(231, 110, 229, 200, 162, 83, 135, 29, 233, 46, 71, 79, 176)
The entry just right of 83: 135
The entry just left of 71: 46

M =
array([[4, 2, 3, 1],
       [9, 6, 3, 3],
       [9, 6, 3, 2],
       [5, 8, 6, 8],
       [4, 1, 3, 1],
       [5, 8, 7, 8]])
The 1st entry on the main diagonal: 4
Give the bottom-right entry.
8
The top-right entry: 1
Give the fifth entry, reading row by row.
9
The smallest entry in the last row -> 5
The entry just left of 7 is 8
